Here are some rows, each followed by its group. Rows of different groups can look alike.
[-31  32  15  -8  11  28 -14  25 -15  -8  20   6 -25 -15  15  51  60  35
 -28   8  -6 -31  38  -8  72   6 -17 -32] 0
[ 16  65  34  60 -11 -59  16 -33  -5  -4 -14  10   0  -6 -33   3 -30 -22
  -9  -8  -7  40  -8  21  21 -14  -8  13] 1
[ -8  19 -18 -21   2  35 -29  22 -14  46   3  25   1 -20  26 -15  38   6
  42  15  38 -24 -36  -5 -21 -49  11  17] 2
[ -9  57  12  10  35 -15  -3 -13   5  13   4  56 -29  15  -2  36  -8  16
 -42 -30 -35 -31 -64 -19  14  -3  12  33] 3
[-45  -2  -7 -45  34  26 -39  -1  -9 -55 -12  30 -30  -4  -3  34 -13  47
 -16  34 -23 -30  22  20  51  26 -25 -48] 0
[-13 -39  -1 -57  14   5 -39  -5 -11 -27  -5 -10  25   6  10 -31 -37   5
  38  22 -15   4 -16  13 -22   5 -26  -1] 4
[-14  -5  31  46 -17 -25  10  11   6 -30  35  19  21  28 -26 -10 -72 -44
  -3 -10  -9  10 -35  12   1  18  23  11] 5
[ -4  23  15  47   1 -45  48  -6  12 -16  14  20 -29  12 -51   6 -81 -29
 -28 -42 -33  24 -25  15  30   7  -1  15] 3
[ 24   8 -22   4   7 -61   1 -51 -45 -49 -53 -51   8 -46 -28  -8  17 -12
 -17  21  33  62  56  50  12 -18 -51 -22] 1
[ -6  26  40  42 -55 -28  10 -16   3 -11  25  11  -7  17  34   0 -39  15
  18 -16 -14   6 -50   6   0 -20  26  12] 2
[-10   6 -43 -16 -21  15 -30  35 -31 -12  -8 -22  15   9  23  -1  38  35
 -28  24  37 -14  21  25  22  20   9 -35] 0
[-11 -29  34  46 -28  11  34  30  33  13  36   0 -28  -5  14  -1 -35   5
  27 -47   7 -48 -27 -26  -4  41  39   2] 6
[-32  10 -56   5 -11  17  -1  37 -44 -48 -30 -25 -27  18  10  16  13  40
 -54  32  -2  10  25  41  27  43 -12 -68] 0
[ 19  30 -39  46 -13 -27 -11 -15 -82  44 -68 -90 -20 -20  33  -5  52  29
 -55 -17  62  11 -16  46  -2 -46 -43   9] 1
[-26 -26 -29   8  49 -47 -11   6  -9  -3   0 -16   3   0 -67   4 -43 -25
 -39 -23  -2  20 -13 -22   1  51   6   7] 7
[ 11 -51 -29 -10  14 -35 -16   2 -38  -2 -27 -75  -1 -10   7 -43 -51 -11
   3  28  43  39 -20  13 -19 -20  -9   1] 4
[  4  57 -11  26 -24  -7  21  -9   5  30  11  37 -36  25   1  -3 -40   2
 -25 -31   3  -2 -41  -3   6 -20   8  28] 3
[ -7 -14 -29  23  42 -13   1  15 -16  11  20  12 -14 -17 -18  -7 -42 -49
   1 -17  10  29 -21  -7  18  -1  -8  11] 7
[ 14 -44 -39 -55  37  17  12  17  58  -3  12  18   4 -14 -62  14  -1 -31
   8  22 -21  19  64 -32  -6  39  21   7] 7
[  1 -15  11  29  -6  -4 -22  46 -11  40  50   9  46  -1 -16  -3 -10 -53
  45 -19   7   6 -71 -34 -11   0  29  36] 5
[-15  97  67 111  -8 -23  43 -26  31  -3  -8  73 -32 -19  -5  52 -16 -17
 -22 -38 -35  35 -30  31  70 -58 -14 -13] 1
[-23  28 -34 -61 -12  38 -27 -15 -56  -4 -53   2 -25  -9  50  -3  49  41
  -8  50  18 -27  15  46  18 -27 -29 -40] 0
[ -9  27  -2  -6 -56 -26 -24 -69 -35   3 -29 -47 -34  37  62 -33 -52  49
 -33   1  24 -48 -19  51 -45 -10 -40   3] 1
[-11   7  23  64 -21  18   6  66 -14  42  49  17  14  11  30 -18 -23 -17
  11 -44  20  -6 -86 -29 -24  -7  39  43] 5
[-15 -28  16  -5  54  -1  20  -6  43  -4  11  20 -13   0 -34  29 -21 -29
 -29  -7 -30   7   3 -28  -3  29   2  25] 7
[-18 -55  57 -37  56 -25 -22 -64  41   6  -6 -24 -31   7 -17   6  -7  19
 -13 -37 -16 -21  14 -26 -36  13 -43  20] 4
[ 27 -37  20  -4   9  27  19  38  46 -11  39  -7  50  -9 -30  20  24 -40
  38  -2   2  25  -1 -55  15  35  44   5] 6
[ 14  34  11  -5 -10  -5  40  -8  58 -15  38  59  10  17  -1 -22 -11 -36
  13   4 -40  10  14 -30  11  -5  40  29] 3
[ 33  -4 -66 -61  31  -6   6   9  -5  31  19   4  32  -7 -33 -36  -2 -60
   6  19   6  12  -9 -42 -44  -9   5  47] 7
[ 52 -59  22 -15 -10  -9  29  27  61  14  55  12  31  -2 -29 -33 -33 -53
  41  -1   0  15  23 -37 -29  -1  35  24] 5
[-42  17  23 -54  23  55 -35 -29  16 -46 -39  19 -32 -33  39  20  48  59
  25  45  -8 -50  45  28  26   8 -43 -53] 0
[  8 -44 -34 -18  68 -21   8  -1   8  16  -8 -27  28 -11 -52 -13 -23 -46
  -2   9  -5  29  13 -41 -11   8  11  28] 7
[-39 -20   2  26  62 -27  15  -2   2  -8  10  31  17   3 -70  47  -6   2
 -83 -17 -31  -3  14 -43  34  73   6   6] 7
[-33  54 -42   2 -12  52 -10  17 -57  -6 -36  10 -40 -15  57  22  40  45
 -26  16  35 -38 -13  62  55  -6 -19 -48] 0
[ 33 -44   4  39 -50   6  -3  46 -24  56  26 -49  46 -40  31 -38  13 -41
  58 -24  45  23 -52  -6 -16 -28  20   3] 6
[ 19 -64  21  48  12 -14  31  28  21  46  44  -7  26 -12 -41 -12 -27 -46
  -7 -36  11  13  -6 -43   2  -5  33  21] 6
[  1   2  47 -15 -40  22  -4  29  28   9  33  26  17   9  14   9   1  30
  22   4 -14 -40   0  -8  -6  19  46   0] 2
[ 60  -9  44  14 -58 -35  11   5  13 -25  20 -24  32  25  -2 -54 -26 -15
  23  -4  -4  39   0   4 -10 -22  38  21] 2
[ -4 -29  44 -32   1 -16  -2 -23  46 -29  44  49  -8  15 -12 -13 -74 -26
  49 -18 -52  -6 -14  -6 -33  13  19  26] 5
[ -8  -4  -8  21 -18  14  16  44 -11  54  26  20 -15   3  23 -23 -13 -34
  44 -31  28 -10 -56 -11 -35 -26  16  33] 6
[-41   8  32 -27  11  13 -23 -24  20 -38   6  10 -28  19  17  27   0  18
  -5  21 -19 -25  12  -1  -1   3 -36  -6] 4
[ 24 -49   5   4  14  33   6  36  22  13  32  29  22  -5   4   5  23 -33
  33  11   4  -4 -10 -52  -3   5  41  11] 6
[ 23 -53  51  -4   6  22  18  57  50  -7  41   4  52 -27  -8   1  13 -47
  60   0 -11  16 -11 -41  17 -11  47 -17] 5
[-41  52 -23   7  46  27 -20 -33 -28  19 -44  30 -72  -3  22  38  28  36
 -43   0   0 -28 -28  24  30 -12 -41 -31] 0
[ 10 -29   7  -8 -18  32  -1  44  10  24  32 -16  25   1  14 -14  35 -17
  51  33   3 -10  23 -35 -25  20  35  -5] 6
[   2   18   19   -1  -18  -71  -45  -68  -30  -36  -80 -119   26   13
    4  -27   -9   27  -18   15   25   29    0   54  -21  -14  -78   -7] 1
[-17  66  32  32 -31 -10  26 -44  27 -37   6  22 -26  28   9  27 -32   5
  -4 -30 -29   5 -35  22  22 -15  24  -5] 1
[  8   9   0 -11 -28  -1 -14 -38 -22 -16 -24 -31   8  10   9 -29  21  28
 -16  36   3  -2  34  27 -11   3 -15  -6] 1
[-68  17 -11  10  21   8 -21 -22 -24 -60 -36  40 -45 -53   5  33 -11  34
 -35  35  -1  17  47  56  74  22 -19 -80] 0
[ 19  23   5 -10  21 -21   6 -28 -26  -4 -24 -18 -21 -11  -7   7  28  25
 -59  -2   7  27  28  20   9  -4 -33  -3] 1
[-27  21 -77 -37  29  30 -29  11 -20  -8 -23  -7 -19   3   9  -5   8  18
   5  49  -9  11  29  24  18   6 -37 -39] 0
[ -1  23  56  -3 -10  -7 -34 -57  13 -25 -24 -50  31   2  17  -8  18  43
  37  19  15 -14  10  -2  24 -29 -41 -14] 1
[  8 -24  15  -2 -26  32   8  34  14  36  39  -4  23  26  17  -8 -10  -6
  23 -32  -6  -6 -26 -22 -33   2  44  29] 6
[  1 -29  50  19 -48 -14  12  24  30 -16  37  -8  40   3   9  -9 -24 -13
  53  -2 -18   1 -21 -36 -22  34  41   6] 5
[-37   9 -11 -36  -2  63 -23 -27  18 -13 -24  42 -32 -29  39  23  44  39
  33  44   5 -37  50  21  19   5 -35 -44] 0
[-25   1   4  53  -3  16  12  49  -5  12  38  40 -35  13  52  23  -7  23
 -28 -27  11   0 -32  11  19  -6  40  -6] 2
[  0  37 -45  26  14 -42 -28 -24 -56  17 -47 -21 -19  -6 -18  -4 -13 -19
 -39 -24  33  25 -17  14 -17 -33 -37  23] 1
[-40  25 -42 -28  30  34 -33 -17 -19   2 -30  22  -5 -14   2  -7  13  14
   7  23   6 -15  23  39  17 -11 -63 -26] 0
[ 55 -33  13 -32   4 -53  -3 -48   8 -31  -3 -36  44  30 -51 -32 -38 -54
  11  10 -10  50 -25 -15 -46   3   6  25] 8
[-26 -26  12  60   1   8 -19  23 -12  25   8  -7 -13  -3  17  -2 -12  17
   7  -8  24 -30 -30  -1 -12 -12  15  -6] 4
[ 41  47 -75 -14  21 -50  -4 -54 -57  34 -65 -48   0  11  -3 -26  13 -18
 -57  12  24  18 -16  26 -62 -34 -65  61] 1
[ -4  24  17   4   4 -34 -28 -71 -13   7 -42 -52  10  16  21  -7  -4  29
 -17  -7  -5 -24 -23  18  -9 -40 -51   8] 1
[ 16 -13   1 -24  70 -26  15 -56  60  20  15  29 -23   5 -71   3 -35 -38
 -34 -58 -27   2  10 -42 -34 -11 -14  46] 8
[  4 -26  15 -28 -13  24   2   3  53  14  25  27  -4   8   2 -14 -16 -18
  53  12 -30 -22 -18 -30 -31   0  18  17] 5
[-52   6 -41 -35  -1  33 -15  -1 -17 -18 -18  14 -22 -46  29   1  14  19
  26  48  21  11  32  41  19   4 -29 -42] 0
[ 39 -13  98  84 -27 -45  13  21  11  37  48  -3  21  11  -9   3   1 -24
  20 -73   9  10 -49 -39  -2 -22  35  41] 5
[ 42 -37  -9   3  21 -40  24 -18  20   0  12 -37  13   3 -57  -9 -31 -50
  -9 -32   1  33  20 -31 -22 -15   5  32] 8
[  0 -11  14 -22  23  47  -1  31  55  39  48  51 -20 -18   7  15  14  -7
  27  -6 -40 -27  16 -23 -14   3  14   8] 6
[  2  16  64  23 -20 -12  17   9  28 -29  29   7  20  57  13  25 -32  17
 -21 -21 -50  17 -24   0  16  18  53   5] 2
[ 11  11 -26  -9  -8 -53 -25 -63 -64  30 -58 -96 -13   6  12 -27  22  27
 -41 -13  55 -20 -18  42 -62 -33 -63  35] 1
[-23  33 -62 -28  41  47 -48 -10 -45 -19 -49   2 -18  -5  34   1  34  31
 -11  56   3 -14  -4  41   3 -23 -24 -29] 0
[ 30  -5   2  -1  35 -58  19 -52   7  18 -11   4   2  -2 -64 -15 -30 -33
 -14 -16 -21  25  -8  -9 -28  17 -12  43] 8
[ 22  75  -8  88  11 -23  63  14  27 -30   0  64  -7 -17 -33  22  19 -37
 -66  -7 -19  41  44  17  72   7  17 -14] 3
[-38  10  -6 -35  40  51 -49 -17  14  -8 -37  35 -52 -16  26  35  40  62
 -15  33 -38 -38  36  39  39 -14 -40 -36] 0
[-11   5   7  -7   4   3  15  10  46  -7  44  62 -24  20  -3  -3 -78 -40
  39 -16 -30 -21 -27 -24 -43  -2  24  21] 5
[ 37  -3 -12 -20  12 -49   7 -19 -10  11  -2 -30  18  34 -11 -47 -45 -28
  14  -1  16  21 -32 -16 -53 -10  -8  49] 8
[ 18 -46  38 -17 -44  35  41  41  67  18  38   4  27  15  18  -3  16  -6
  36 -25 -11  -9  29 -36 -18   7  54  -4] 6
[-13  20  48   6 -45   2   1 -18   8   9   8   0 -15  11  44  14 -18  30
  11  -9   8  -9 -42   2 -29   7  36  11] 2
[  9  15  22 -64 -15  11   9 -51  10 -11 -14   2   1  34  26   0  19  53
  -9   1 -34 -53   2  16 -33  -6  -5  26] 1
[ 14   2 -21 -63 -11  29  13 -30  46  -9  -2  18   6  11   2 -23  31   5
  18  12 -24 -20  18 -23 -27  13   2  17] 2
[-13 -21  27   5 -37  28   9  38  11  66  60  17 -10 -14  23 -14   1  -1
  36 -27   8 -36 -45 -20 -36 -11  38  33] 6
[ -1  30 -10  51  -8 -61 -27 -41 -58   0 -54 -89 -13   3   5  10  10  31
 -57 -16  42  26 -13  47   9 -22 -75  -4] 1
[ 17  36 -35  20  -8  -1  15  45 -31  43  26  16  11   8  -9   3  -3 -39
  24 -23  -5  17 -25  -5   1 -17  21  25] 3
[ 19  40  55  66 -24  12 -27  11 -21  -3  -6   3  -7  -9  32  28  51  13
 -18 -38   3   9 -35  21  39 -28 -31 -11] 1
[ 19 -36  42 -14 -54   9  26  37  61  -5  50  18  39  33  -9 -18 -38  -5
  45 -24 -20  -9  -5 -30 -28  36  62  13] 5
[ -38   25 -112  -63   49   28  -28   -2  -54  -14  -42   28  -25  -11
   14  -20    6   -4   18   73   22   -1  -23   23   -3    6  -62  -23] 0
[ -2 -30 -36 -42  56 -28   1  -7  10 -40  12 -10  42  19 -69  35  16 -19
 -32  36 -41  17  47 -40  12  37  12  10] 7
[ 23  40 -51   6  16 -33   2 -39 -43   1 -40 -41  -8 -43 -26 -21  48  -8
 -14  16  33  37  50  30   7 -45 -65  -4] 1
[ 23 -16  14   3 -43  49  37  57  36  15  55  27  45   8  -2   2   9 -48
  52 -35 -20 -17 -22 -59 -40  19  45  24] 5
[ 35 -41 -14  -3 -37  18  29  33  13  43  38   2  28   2   0 -30  -6 -44
  56 -19  14  21   7  -7 -28  -7  19   6] 6
Which 4 groups are nearest to each row below, nearest first, going by the distance to the group's nearest row?
[-25 -22  -8  13  29 -33 -33  11 -56 -11 -32 -65   6  22  -5   7 -14  15
 -47 -13  19  17 -34  11  -5  29 -10   0] -> 7 4 1 0
[ 15  39 -21  15  11 -14  50  -1  30  -9  18  55 -11  32 -37   5 -36 -37
 -38 -39 -41   4  13  16   6   9  40  17] -> 3 7 5 1
Which 4 groups are nearest to each row below, nearest first, going by the average distance to the group's rows?
[  1  25 -27 -37 -16  41  -6   8 -36  17 -20  -1  -4 -23  67 -16  86  35
  10  31  27 -31  16  28   8 -36  -2 -28] -> 0 2 4 1
[ 57 -29  -5  14  59 -50  26 -39  41  18  -2 -11  16   8 -73 -13 -12 -50
 -44 -31 -25  13 -18 -40 -34 -17  19  53] -> 8 7 3 5
[-43  50 -31   1  28  50 -37  -4 -22   5 -25  49 -57 -10  55  10  29  42
  -7   8   1 -32 -15  47  27 -34 -32 -42] -> 0 4 2 1
[  3 -28   0  11  27 -35   1  -6   2 -48 -25 -37  22 -17 -57   6 -20 -12
 -27  32 -25  59  31 -23  30  35   9 -12] -> 7 8 4 3
Which 4 groups are nearest to each row below, nearest first, going by the distance to the centre of the group?
[ 20  23 -32 -29   1 -27 -15 -58 -42 -22 -56 -56   1 -17  -3  -1  45  19
 -11  29  17  11  30  41 -24 -16 -50 -19] -> 1 0 4 8
[  6  55 -22  -8  -3  15   9 -38   0  10 -15  19 -30  30  24  -5   9  24
 -27  -9 -17 -30 -10  32 -26 -33 -36  36] -> 1 2 3 4
Which 5 groups are nearest to each row below, nearest first, going by the distance to the group's nearest row?
[ 39  70  -5  28 -45 -28  34 -36  -7  10 -24   7  -3 -11 -17 -16  12  11
 -15   8  18  48  25  47  24 -44 -14   0] -> 1 3 2 8 0
Which 5 groups are nearest to each row below, nearest first, going by the distance to the centre of the group?
[-22 -42  -8 -31  55 -34  19 -29  28 -40  10   6  -6  20 -77  13 -69 -27
 -24  10 -28  15  56 -29  26  24  -3  -1] -> 7 8 4 3 5
[-20  29  -3 -25   8  14  -7 -35  33  13   9  34 -34 -20   3  26  34   9
  19  -4 -14 -15  36  -2  25 -23 -37  -9] -> 0 4 2 3 1
